[[-2.23  6.96 -1.45  4.30  1.44 -5.47 -2.22 -6.56 -2.97 -4.13 -3.66 -0.22]
 [ 2.27 -1.39  1.33  0.86 -1.29  2.87 -0.55 -0.80 -0.46 -1.73  2.89  5.12]
 [ 3.43 -4.85 -0.91  4.32 -4.62  1.23 -2.01 -1.34  1.17  4.79  2.84  1.98]
 [ 1.33  1.10  1.63 -1.00 -1.08  0.24 -2.60  4.33  0.83 -1.70  2.87 -3.57]
 [-4.25 -6.39 -1.09 -4.84  1.88 -0.42  0.75 -0.71 -2.16  0.36  5.63  1.30]
 [ 2.88 -5.91  2.36  0.13  1.27  0.03  0.23 -1.48  1.08  0.40  0.05 -2.80]
 [ 4.58 -5.22  1.50  2.29  0.66  0.28 -1.04  0.17  3.11  2.05  2.08 -1.73]
 [ 3.17  1.52  7.00 -4.64 -1.27  0.51  1.18 -1.77  1.97  1.56  3.72  6.06]
 [ 2.92  3.12  2.53  2.60  2.58 -8.11  3.86 -2.83 -4.50 -4.42 -4.84  5.65]
 [ 2.92  1.21  2.01  0.22 -2.09 -1.98  0.15  3.63  0.02 -0.75  1.44 -2.12]
 [ 1.10  1.82  5.18 -5.94 -1.77  3.67  3.83 -2.59  1.41  3.15 -1.72  2.31]
 [ 1.29  1.16  3.24 -2.16 -3.79  0.54 -0.45  3.81  0.55 -0.76  1.15 -5.63]
 [ 3.75 -3.42 -0.78  3.33 -3.79  1.97 -1.14 -1.76  0.75  1.39 -0.70  1.39]
 [-0.85  2.51 -4.58  5.01  4.71 -4.40 -3.43 -5.58 -1.95 -1.42 -1.09 -3.35]
 [-1.60 -4.82 -3.23 -5.29  5.97 -1.26  3.12  4.86  1.09  3.14  2.61
   2.67]]
Read off the entry just left of 2.67.
Answer: 2.61
The entry just left of -0.55 -> 2.87
Read off the entry just left of the smallest entry.
Answer: 2.58
The entry just right of -1.98 -> 0.15
The minimum: -8.11
Read off the entry just right of the largest entry.
Answer: -4.64
The entry just right of 0.51 -> 1.18
Read off the entry just right of -4.13.
Answer: -3.66

M =
[[ 0.64  3.14  0.02 -6.43  0.80 -1.31  2.79  1.49 -4.66 -0.07 -6.18  1.30
  -4.28]
 [-7.33  0.96 -1.80 -1.98 -3.59 -6.49 -7.06 -0.36  0.92 -0.50  3.31 -6.06
  -1.49]
 [ 0.27 -1.30  1.93  1.37  6.19  6.37  0.33 -1.54  1.85  2.91  3.12  2.43
   1.67]
 [ 0.61 -4.25 -4.42  3.19 -3.20  0.14 -0.03 -0.87 -2.62  3.49 -1.86  0.79
  -3.18]
 [ 3.18  2.44 -0.07 -4.00  0.33  1.95  5.34  4.77 -1.45  3.67 -1.52  4.76
  -0.51]
 [ 4.52  1.26  4.96 -3.73 -0.77 -7.00  8.59 -1.36 -3.02  1.93 -1.62  5.96
  -1.12]
 [ 3.05 -3.11  6.08 -5.78  1.87  0.61 -2.53 -1.22 -0.62  1.17  2.54 -0.90
  -0.79]
 [-3.94  3.06 -1.10 -4.40  1.57 -1.94 -0.73  1.46 -0.08 -4.88 -0.40 -1.43
  -2.19]
 [-3.61 -4.86  1.45  3.66  0.19  3.06 -8.09 -2.99 -3.00  0.84 -3.81 -6.39
  -0.51]]
Which number is the entry just left of the centre entry?
Answer: 1.95
Which number is the entry just left of -5.78?
Answer: 6.08
Which number is the entry just right of 1.49?
Answer: -4.66
Which number is the centre entry?
Answer: 5.34
The minimum -> -8.09
Which number is the entry just right of -4.00?
Answer: 0.33
The median entry: -0.36
Which number is the entry just left of -1.36?
Answer: 8.59
Which number is the entry just left of the smallest entry?
Answer: 3.06
Which number is the entry just left of 0.96?
Answer: -7.33
The entry just right of the smallest entry -> -2.99
The entry just right of the centre entry -> 4.77

Read these off the grid that follows.
1) Read off the entry just left of -3.16.
2) Read off the 2nd entry in reading order.
3) Read off the third entry from the end, reading row by row.
4) Read off the entry in the top-right corner.
5) Read off the first entry in the row that holds the largest entry.
6) Read off the entry directly below -0.20.
7) Read off the 2nd entry on the diagonal from the top-right corner.
8) Read off the bottom entry of the column that holds the largest entry.
[[-0.01  3.30 -5.59 -1.13 -0.16 -2.98 -5.78 -0.73 -3.55]
 [-1.34  2.01 -5.43 -0.55  1.50 -4.47 -7.22 -1.75 -2.45]
 [-0.29  2.43 -3.50 -0.99  0.89 -2.77 -4.31  0.28 -2.73]
 [-0.43  1.73 -3.38 -0.60  1.47 -3.16 -5.01  0.78 -3.71]
 [-0.39 -0.58  0.07  1.33  1.65 -0.18 -0.48  0.74  0.18]
 [-0.20  0.39 -2.36  1.35  1.10 -0.33 -2.75  1.26 -2.65]
 [-1.50  1.34 -4.23 -1.18  1.69 -5.06 -6.53 -0.79 -2.75]
 [-0.37  0.68 -1.10 -0.46 -0.17 -1.14 -1.19 -0.72 -0.48]
 [-0.09 -0.78  2.52 -0.51 -0.58  0.42  3.05 -0.53  2.77]
 [ 1.01 -0.34  2.54 -0.04 -0.14  2.38  2.51  2.24 -0.87]]
1) 1.47
2) 3.30
3) 2.51
4) -3.55
5) -0.01
6) -1.50
7) -1.75
8) -0.34
